In the rows, zero is written as 128.
One turn moves each row of this set onto another row. After a few examples, where does it send each row asked below?
k613: [168 112 122 125 129 117 137 112 143 127 153 109  98 113]
k490: [166 139 118 129 135 105 131 125 138 132 163  97 115 130]
k506: [102 128 131 124 101 152 109 108 117 150  96 110 135 138]
k875: [163 148  98 117 135 138 103 118 123 120 131 107 114 135]
k7: [146 128 120 111 135 137 113 126 165 132 142 145 102 129]
k855: [122 135 139 134 135 138 155 138  87 113 101 141 140 113]
k180: [125 136 146 119 153 116 130 132 109 150 140 157 153 141]
k616: [141 106 155 152 116 134 149 140 104 131 156 133 162 112]
k989: [142 113 116 136 138 114 161 127 162 100 130 118 115 125]
k360: [138 107 122 138 135 145 122 123 101 112 126 138 175 141]
k509: [145 118 147 126 136 116 127 132 149 151 173 145 135 133]
k575: [ 88 126 136 107 112 136 117 126 107 141  95 110 137 139]
k225: [131 111 139 134  92  98 149 115 117 149 147 111 102 118]
k433: [117 128 125 111  91 149  98 150 109 121 138 110 104 115]
k480: [137 158 118 123 151 137 109 122 108 135 117 104 155 148]
k379: [136 115 149 128 117 109 168 161 121 137 150 114 162 123]
k889: [132 116 127 141 124 131 129 140  93 143 107 141 174 145]
k623: [121 108 115 104  89 144 101 121 126 130 117 111 101 126]
k239: [130  97 136 117  86 106 130 128 127 140 158 108 104 118]
k446: [153 127 107 112 135 156 105 105 115 119 108 121 114 124]
k448: [142 126 103 103 109 165 122 146 132 108 100 121 122 123]
k687: [122 135 141 124 154 143 124 113 104 142 106 113 167 140]
k501: [147 105 139 146 107 156 136 136 164 120 147 116 129 107]
k538: [151 114  98 125 135 129 138 122 106  90 115 143 120 127]
k345: [139 103 141 153 116 115 146 144 153 153 141 117 162 139]
k454: [126 146 122 105 152 138 115 128 125 131 108 158 118 137]
k40: [164 105 120 119  97 132 143 153 150 118 154 113 117 113]
k647: [127 131 121 129 126 159 143 134 146 104  95 124 107 108]
k479: [ 95 130 152 135 112 108 151 118 119 160 115 104 136 133]
k777: [ 89 138 142 115 107 148 105 154 109 131 121 103 134 128]
k204: [119 124 139 119  94 114 129 155 117 126 160 104  99 110]
k129: [ 91 136 156 123 110 113 135 161 115 137 144  98 129 122]
k441: [129 106 139 148 140 129 144 129 158 121 141 114 171 139]
k476: [ 96 114 156 121 110  96 146 134 107 153 136 106 139 131]
k978: [140 109 117 123  82 142 108 105 116 140 129 118 101 123]
k370: [152 109 110 137 113 117 148 140 169 128 121 121 102 125]
k338: [147 122  97 124 120 132 129 135 110 119  87 144 112 132]
k913: [114 136 133 113 130 142 145 155 103 126  95 123 167 133]
k906: [139 149 138 135 151 104 137 130 125 145 150  95 155 142]
k723: [137 121 157 137 148 102 155 119 133 150 151 102 149 127]

k448 turns into k913
k647 turns into k855
Now these:
k360 turns into k441
k180 turns into k509
k476 turns into k239
k338 turns into k889
k129 turns into k204
k906 turns into k490
k479 turns into k225
k446 turns into k687

